Here are some points, each followed by its number:
-0.75 & 0.18 & 0.59 & -0.87 & 0.03 & -0.32 & -1.81 & -0.29 & 0.84 & 0.64 \\ 0
-0.37 & 1.12 & -0.50 & 0.96 & -0.23 & -0.67 & -1.99 & -0.89 & 0.56 & -1.34 \\ 1
0.81 & -0.47 & -0.54 & 0.76 & -1.16 & 0.34 & -0.01 & 0.62 & 0.67 & -0.46 \\ 2
-0.80 & 0.20 & -1.24 & -0.20 & 0.00 & -0.89 & 0.08 & -0.06 & -0.05 & -0.71 \\ 3
-1.87 & -1.64 & -0.27 & 1.32 & 0.33 & -0.42 & 1.19 & 2.24 & 1.26 & 0.00 \\ 4
0.68 & 1.17 & -0.34 & -3.36 & 1.39 & -0.53 & -0.58 & -1.56 & -0.92 & -0.45 \\ 5
-0.54 & -2.16 & -0.71 & -0.11 & -0.57 & -0.66 & 0.88 & -0.13 & 0.50 & -0.39 \\ 6
-0.43 & -1.64 & -0.88 & 0.21 & -0.49 & -0.15 & 0.56 & -0.18 & -0.13 & -0.01 \\ 7
1.48 & -0.95 & -0.36 & 0.58 & -1.15 & 0.79 & 0.84 & 0.89 & 0.15 & -0.55 \\ 8
-0.45 & -0.61 & 0.00 & -0.77 & 0.76 & 0.17 & 1.08 & -0.40 & -0.39 & 0.44 \\ 9
0.79 & 0.42 & -0.51 & -2.07 & 1.37 & 1.84 & 0.06 & -1.37 & -1.43 & 0.86 \\ 10
0.31 & 1.14 & -0.53 & 0.94 & -0.12 & -0.55 & -0.82 & 0.96 & 1.06 & -0.91 \\ 11
-0.79 & -0.37 & 0.40 & 0.01 & -0.96 & -0.11 & -1.84 & 0.53 & 1.51 & 0.87 \\ 12
0.77 & -0.99 & 0.36 & 0.24 & -0.84 & 0.67 & 1.46 & 1.09 & -0.54 & -0.05 \\ 13
2.19 & 2.51 & -1.40 & 0.53 & 0.44 & 1.92 & -1.83 & 0.31 & -0.28 & -1.06 \\ 14
-0.11 & 0.20 & 0.74 & 0.35 & -0.26 & 1.54 & 2.31 & 1.48 & -0.55 & 0.46 \\ 15
0.07 & 1.13 & -1.14 & -3.29 & -0.10 & 0.43 & -0.71 & -0.71 & -1.51 & 0.36 \\ 16
0.50 & -2.64 & 0.67 & 0.30 & -0.18 & -0.48 & 1.38 & 0.47 & 0.66 & 0.47 \\ 17
-0.05 & 0.92 & -0.06 & 1.58 & 1.84 & 1.30 & -0.34 & 0.22 & -0.48 & 1.15 \\ 18
1.41 & 0.78 & 0.99 & -0.53 & 1.41 & -0.55 & 0.87 & -1.45 & -1.53 & -0.49 \\ 19
-1.05 & -2.46 & -0.86 & 0.19 & -1.25 & -1.12 & 0.74 & -0.02 & 0.60 & -0.58 \\ 20
1.68 & 1.34 & 1.07 & -1.59 & 2.65 & -0.40 & -1.36 & -0.54 & 0.40 & -0.05 \\ 21
-0.58 & -1.79 & 1.24 & 0.67 & -1.23 & -0.18 & 1.31 & 0.40 & -0.27 & 0.35 \\ 22
Which point above is nearest to each new point by angle? Its number follows each.
-0.07 & 0.89 & -0.50 & 0.04 & -0.36 & -0.86 & -0.98 & -1.09 & -0.07 & -1.19 \\ 1
-1.15 & -0.64 & -1.49 & -0.88 & -0.25 & -1.65 & 0.18 & -0.09 & 0.72 & -1.23 \\ 3
-0.68 & 0.60 & -0.74 & 1.37 & -1.11 & -1.13 & -0.62 & 1.34 & 1.51 & -0.78 \\ 11
1.54 & -0.01 & 1.69 & -0.15 & 2.04 & 0.15 & 1.64 & -1.04 & -1.47 & 0.32 \\ 19
0.63 & 0.72 & 0.74 & -0.75 & 1.69 & -0.06 & -0.33 & 0.32 & 0.36 & -0.08 \\ 21
-1.51 & -0.08 & 1.34 & 1.55 & -2.04 & -1.10 & 0.28 & -0.24 & 0.29 & 0.43 \\ 22
0.07 & -0.57 & -0.24 & 0.96 & -1.63 & -0.24 & -0.38 & 0.31 & 0.94 & -0.17 \\ 2
-0.79 & 0.05 & -0.72 & -1.34 & -0.31 & -0.84 & 1.10 & -0.26 & -0.55 & -0.92 \\ 3
0.32 & 0.05 & 0.71 & 0.32 & -0.31 & 1.48 & 2.19 & 1.53 & -0.69 & 0.38 \\ 15
1.28 & 0.94 & -0.82 & -0.06 & 0.53 & 2.05 & -0.17 & 0.14 & -0.18 & 0.13 \\ 14
-0.73 & -0.37 & -0.49 & -1.13 & 0.35 & -1.33 & -0.39 & -0.10 & 0.85 & -0.45 \\ 3
